In the data rows, zero lies at 4.5, halfway between 4 and 5.
Here are some points, one per row:
6|3|3|3|5|6|6|5|3|5|4|5|7|4|5|4|4|3|5|4|5|8|4|4|3|6|7|4|4|3|4|3|2|4|2|6|4|4
8|5|4|7|5|4|7|6|4|5|4|2|3|5|3|9|5|4|4|6|4|0|5|3|4|5|5|7|5|1|3|4|7|4|4|4|3|5
4|4|3|4|2|6|9|7|5|7|7|9|4|3|5|9|6|7|4|4|3|5|3|4|5|5|3|3|5|6|7|5|6|5|5|4|4|3
5|4|5|5|3|3|4|6|4|3|4|5|1|3|3|2|7|6|5|6|6|1|4|8|5|9|5|3|6|6|6|5|5|6|5|4|7|4
0|4|4|5|4|4|4|6|6|7|6|6|4|5|6|6|4|2|7|8|4|4|4|6|5|4|6|7|2|4|3|5|4|4|7|4|4|4
5|3|5|5|6|5|7|4|6|3|4|3|7|4|4|6|3|7|6|7|7|6|5|2|3|7|4|7|6|4|3|5|4|7|4|2|3|3
4|5|2|4|5|4|2|4|5|3|4|7|6|4|2|6|7|4|6|7|3|6|4|5|6|3|4|5|4|4|3|2|6|7|2|7|4|1
4|7|4|6|4|5|4|2|3|4|6|5|3|5|2|3|5|6|5|5|3|3|5|5|4|4|6|3|3|3|6|3|5|7|4|4|5|2
3|4|5|5|4|7|1|3|6|6|4|2|5|4|4|9|5|4|7|3|2|3|3|8|4|6|4|7|6|5|7|5|1|6|6|4|4|3
6|6|8|6|9|5|5|5|2|3|7|7|7|2|2|3|5|5|5|3|5|4|5|3|6|6|6|7|7|8|6|5|5|2|7|5|6|5
5|4|5|3|4|3|3|4|6|4|3|6|7|4|5|8|3|2|6|7|7|5|9|6|6|5|3|7|5|4|6|3|5|4|0|5|3|5
6|5|4|3|4|2|3|3|4|3|4|6|4|4|6|6|5|1|0|5|3|2|5|6|5|6|1|8|4|2|3|6|6|4|5|8|3|4
7|3|3|4|8|5|5|4|4|5|2|6|5|5|3|4|3|4|6|6|3|4|4|7|5|5|3|3|4|6|5|4|4|5|7|5|7|5
5|5|3|6|4|4|3|1|5|8|4|5|5|5|1|2|4|4|5|3|6|5|4|1|8|7|5|5|5|8|3|7|4|3|2|5|5|5
6|3|7|4|3|3|5|4|5|2|6|5|1|4|9|4|6|5|4|4|4|2|4|2|5|5|4|4|3|4|5|4|1|6|2|4|4|4
6|3|4|4|4|2|5|6|3|5|5|4|4|5|5|5|0|3|6|4|6|3|3|5|4|5|6|4|5|4|5|0|6|4|5|9|6|4
7|4|3|2|4|2|2|3|5|2|4|6|6|5|5|6|5|6|5|5|7|3|7|1|4|7|3|5|2|2|7|4|4|5|7|4|7|6
1|7|1|3|3|6|5|3|3|5|6|5|5|4|4|4|4|6|7|6|5|3|6|5|3|3|4|3|3|3|0|3|3|3|5|5|5|5
6|6|2|6|4|5|4|5|5|2|5|5|2|2|3|5|5|6|7|3|4|8|6|3|2|2|5|6|3|1|9|6|3|0|5|5|5|4
4|6|5|4|5|4|4|2|4|7|6|5|4|6|5|7|7|9|4|3|5|5|4|6|4|5|4|4|3|3|4|4|4|3|2|6|6|6
4|3|4|3|8|7|4|5|6|5|6|3|5|3|7|5|1|6|3|7|5|3|5|5|6|4|4|6|4|7|6|5|4|7|8|7|3|5
2|4|3|0|6|5|6|9|4|5|4|2|2|5|5|6|2|5|4|3|7|4|4|5|7|5|2|4|4|7|4|5|5|5|3|5|6|6
0|6|6|4|5|5|6|5|5|7|4|4|4|6|5|3|9|4|3|5|8|3|3|5|6|6|5|5|4|2|4|4|4|4|5|6|3|6
4|5|4|7|3|5|5|4|6|2|3|5|2|6|4|5|4|6|4|7|3|5|4|5|4|5|4|3|5|5|5|3|6|5|7|4|4|5
5|1|5|7|2|4|7|3|3|5|3|2|6|5|3|5|5|7|2|9|5|6|5|6|4|4|5|5|5|6|2|2|0|1|4|6|3|7
5|3|5|4|4|4|5|3|4|2|5|4|3|4|3|3|4|6|4|3|3|8|4|6|8|4|3|5|3|3|3|4|3|4|4|1|3|6
2|6|3|6|4|3|4|4|3|4|4|6|2|2|4|2|4|5|5|4|4|2|4|6|3|5|5|3|4|6|4|5|5|4|5|6|3|1
3|2|3|2|7|3|3|4|6|3|4|4|3|3|4|1|4|5|4|1|3|4|6|5|3|4|5|4|4|3|2|5|6|4|7|2|0|3
5|1|4|3|4|4|5|2|6|7|3|6|1|5|7|5|4|7|6|4|4|5|3|2|3|4|6|6|6|4|4|6|7|2|6|9|3|7
7|3|5|8|1|5|3|7|6|3|4|5|4|6|8|5|3|5|4|6|8|5|4|5|5|2|3|2|3|4|3|5|6|4|5|4|4|5
3|3|6|4|3|7|5|6|6|2|8|3|3|6|2|3|5|5|5|4|2|1|5|6|3|7|5|3|3|7|6|4|6|6|2|5|5|9
2|3|7|5|5|5|3|9|5|3|7|4|3|5|4|4|5|4|5|4|5|4|3|6|4|4|4|6|5|3|5|8|3|3|4|3|4|3
3|4|4|5|5|4|4|4|3|6|5|3|4|5|4|4|3|4|3|4|6|5|8|7|3|0|5|5|6|2|5|5|5|5|4|5|7|7
6|7|5|3|2|4|5|7|1|6|0|4|5|6|4|5|6|7|5|6|6|4|3|5|7|3|5|5|4|6|7|2|5|5|4|2|4|3
4|1|6|4|1|1|4|3|4|4|5|6|6|5|4|5|6|5|7|5|3|3|6|4|6|5|5|4|8|2|5|6|4|6|4|6|6|4
7|8|3|4|4|6|5|5|9|4|2|6|3|4|6|1|5|6|7|4|5|2|7|8|4|5|5|8|6|4|3|5|3|7|2|6|2|2
4|1|4|7|7|6|5|3|4|5|4|8|9|6|4|3|5|6|4|3|6|5|5|4|4|5|5|6|7|7|6|6|9|3|2|4|4|1
4|5|4|4|4|3|5|4|6|4|5|7|3|4|5|2|3|4|4|7|5|4|3|5|4|3|6|5|3|4|6|5|2|2|3|3|4|3
5|4|3|9|3|3|2|6|4|5|2|5|6|4|5|3|5|4|6|2|3|4|6|1|8|3|0|2|4|5|6|5|5|4|3|5|4|7
5|5|7|5|3|0|2|4|6|6|6|2|5|2|8|4|6|5|4|3|4|7|7|4|6|4|7|6|4|6|5|4|5|6|4|3|6|2
5|5|6|4|4|4|4|4|4|3|6|3|6|6|5|5|3|7|5|4|5|1|3|3|2|0|5|5|7|4|5|4|3|4|5|4|3|5
5|6|4|3|2|4|6|4|4|6|7|4|2|6|2|3|3|2|4|6|5|7|1|7|7|4|3|8|3|3|6|6|5|5|7|4|8|3
6|4|6|3|3|5|5|6|4|7|6|3|2|5|7|4|4|1|5|5|3|5|9|4|5|4|6|4|5|4|4|4|8|3|6|4|5|3
5|2|3|3|3|3|5|7|3|7|3|6|4|6|3|2|5|4|5|4|6|5|3|3|2|3|5|4|3|4|4|6|4|8|6|5|4|4
3|5|5|6|5|5|0|9|4|5|6|7|6|4|3|4|6|6|3|1|8|5|4|3|5|4|6|7|5|7|5|2|6|4|5|4|4|4
7|3|1|4|4|4|8|6|5|4|5|3|3|7|5|6|7|2|7|0|3|5|3|6|7|1|5|2|6|6|2|2|4|2|8|5|4|3
5|8|3|3|5|4|4|2|4|3|4|3|5|5|4|5|4|3|3|4|6|6|5|5|3|5|1|5|7|9|6|6|5|4|6|4|2|4
3|3|7|4|2|4|6|5|3|4|1|1|5|2|4|4|5|4|5|6|4|5|5|2|2|5|5|4|8|5|7|6|5|5|7|6|5|6
5|4|4|4|5|6|5|7|4|6|5|4|4|5|5|5|3|5|4|2|3|2|6|5|4|6|5|5|2|3|4|3|3|5|6|4|7|2
4|4|5|8|6|6|3|6|5|5|3|5|8|9|5|5|3|5|6|2|3|4|5|2|5|6|6|7|4|4|5|7|5|3|4|6|6|3
5|5|9|5|5|3|5|4|8|7|4|4|5|2|3|3|7|2|6|3|4|4|2|4|3|4|3|6|2|6|2|0|7|5|4|3|5|5
5|4|4|6|6|4|2|1|3|6|5|3|4|5|5|8|3|2|4|2|9|4|2|5|6|5|9|1|5|4|5|8|4|5|4|6|3|5
6|6|4|4|6|6|5|3|5|2|5|4|4|3|6|4|3|4|5|4|2|6|4|4|3|4|6|4|0|4|6|7|6|2|4|5|2|5
4|5|5|6|6|2|2|4|4|8|4|4|2|4|4|3|6|5|5|4|4|4|4|7|2|4|4|4|5|5|6|5|3|6|3|5|6|6
3|4|4|4|3|5|3|6|5|5|1|5|5|2|1|6|5|1|3|4|4|4|3|3|0|4|6|4|6|5|3|4|3|4|4|3|7|5
6|3|0|5|4|4|5|4|9|5|9|3|5|5|5|4|6|5|4|7|6|4|4|5|6|2|6|2|5|7|5|5|6|4|5|4|7|6
2|8|3|5|6|3|4|4|5|4|3|5|4|5|6|8|5|4|4|5|3|8|2|2|4|2|6|4|7|7|3|3|4|4|3|6|6|6
6|5|5|5|6|5|6|3|3|0|5|8|4|7|7|6|6|0|6|5|4|5|5|5|4|5|4|6|7|5|6|2|3|3|5|5|3|5
7|7|3|5|4|6|4|3|4|4|5|3|2|5|5|4|5|4|3|2|8|5|6|6|3|7|5|4|2|6|3|5|6|4|5|4|5|4
5|5|3|6|5|7|3|4|5|6|8|2|4|3|5|2|4|3|4|5|2|4|3|2|1|4|2|7|6|5|4|6|6|5|1|6|5|4
4|3|6|5|6|6|3|2|5|2|4|5|5|5|4|6|6|6|2|7|4|6|4|4|5|3|7|5|3|4|4|3|7|5|5|4|6|3
7|7|8|5|3|2|6|4|5|6|4|8|7|4|3|3|4|2|5|4|2|5|4|3|6|4|6|7|3|6|4|6|3|8|5|4|4|8
8|5|5|4|7|4|4|6|3|4|3|2|6|4|6|4|6|5|5|6|4|4|3|6|4|6|5|2|3|4|5|4|4|3|5|4|5|4
5|7|9|3|8|5|4|7|5|5|4|5|4|3|3|4|8|7|4|6|5|4|4|6|8|5|6|3|6|4|3|7|4|3|5|5|6|3
3|5|3|4|5|5|3|4|3|5|6|2|6|3|5|7|6|4|6|4|5|8|4|4|6|6|6|4|5|4|4|6|5|9|7|7|3|5
5|6|3|3|4|3|2|6|4|5|6|8|3|6|5|4|4|6|7|5|5|5|2|4|4|7|4|7|7|2|3|5|6|4|4|0|3|6
0|6|3|4|5|4|2|5|2|3|6|5|6|4|9|4|3|3|3|5|2|6|2|3|3|7|4|5|6|6|5|2|3|3|6|3|5|4
4|4|5|6|6|4|6|0|2|5|4|5|8|2|8|6|7|4|6|2|6|4|2|9|4|4|2|6|5|3|6|6|7|5|4|3|6|6
4|6|5|4|5|6|5|5|5|5|2|1|6|6|4|5|4|4|2|5|4|8|6|4|3|5|4|3|4|5|3|3|5|4|5|2|7|3
4|7|3|5|7|1|7|4|3|6|3|6|7|9|5|2|4|4|4|6|2|7|5|5|2|6|4|4|8|5|5|5|5|6|4|4|4|7
5|3|6|5|3|2|8|4|2|5|6|3|2|7|3|4|6|4|5|4|4|8|4|3|6|1|4|5|3|5|5|3|4|7|4|2|2|3
4|4|4|3|4|7|5|5|4|3|3|5|4|3|5|5|6|4|5|5|6|4|5|3|6|4|5|4|5|5|3|6|3|4|2|4|9|4
5|4|5|8|2|4|4|3|3|4|4|5|4|2|4|5|1|5|3|1|2|7|5|6|8|5|6|7|7|6|1|3|4|7|4|3|6|7
6|3|4|1|3|3|5|5|4|5|6|5|6|5|5|5|6|6|1|3|2|3|5|5|3|5|6|2|3|6|6|7|2|6|3|5|4|3
3|5|6|6|6|5|6|4|7|7|4|9|5|4|4|9|2|5|3|4|5|5|6|6|6|5|4|2|5|3|6|6|2|7|7|3|3|6
2|4|2|5|6|9|4|5|3|6|1|4|4|4|5|2|6|4|3|5|4|6|6|5|7|3|6|5|3|3|7|2|4|5|5|4|4|9
There is one direction along which these points spread out most. Take the direction at right angles to it along which they spread out most. Go by this last direction. For each point below, how far along it does it lie, from 0 to 99? The average is 50, and the first point in the table lies past the average. One standard deviation of the points above along it is 16.
3|4|5|5|5|7|7|4|7|6|4|2|4|4|3|3|5|3|1|3|6|3|4|1|5|7|5|4|8|2|6|1|4|5|4|4|6|4 52
7|3|4|9|6|5|5|7|3|6|6|4|4|3|5|4|4|7|5|8|4|8|5|6|3|7|4|3|4|4|3|5|3|4|4|6|5|3 54
0|5|5|4|6|5|8|3|4|2|3|5|3|5|5|4|4|5|6|5|3|3|6|3|5|4|4|5|2|7|3|8|5|3|3|5|8|2 42
3|5|4|4|5|6|4|7|4|5|5|6|6|3|5|4|3|3|2|2|5|4|5|6|3|4|6|4|2|5|2|3|4|4|3|6|3|6 51
5|3|5|5|6|3|3|6|4|5|4|5|4|3|4|7|5|6|6|6|4|5|3|5|4|3|4|2|6|4|4|5|5|5|4|5|3|4 53
6|5|4|4|5|4|4|4|4|4|5|4|6|4|1|7|5|5|7|4|8|3|6|4|3|6|1|7|1|6|4|5|4|4|6|3|3|5 37
7|4|7|0|0|9|1|4|2|5|5|5|4|5|5|4|5|3|6|6|3|5|4|5|4|4|4|3|5|5|4|6|7|5|4|6|4|5 47
3|7|5|5|6|5|5|3|3|3|5|4|4|4|3|4|5|4|2|7|5|3|4|2|6|5|5|0|6|4|5|6|7|6|3|2|5|4 46
5|4|5|2|7|5|4|4|5|5|5|5|2|3|3|3|1|6|4|2|3|7|4|4|6|5|2|2|4|1|5|3|3|2|4|3|5|3 51
3|5|9|3|3|3|5|2|7|3|4|6|3|8|3|4|4|6|5|4|5|6|5|7|3|5|2|2|4|3|5|3|4|2|6|6|3|4 51
5|5|5|4|4|7|4|2|4|4|6|4|7|4|5|3|5|5|5|5|6|3|5|2|5|4|0|3|4|4|2|4|0|5|6|6|4|2 48
7|7|4|6|2|5|9|6|6|0|5|2|9|3|4|4|4|5|6|2|6|6|5|5|4|5|5|5|3|1|4|6|6|4|5|7|5|5 53
3|5|4|4|3|4|4|6|5|7|4|2|8|3|5|4|2|5|4|5|2|3|3|5|7|5|7|2|5|4|6|6|5|1|3|3|3|4 51
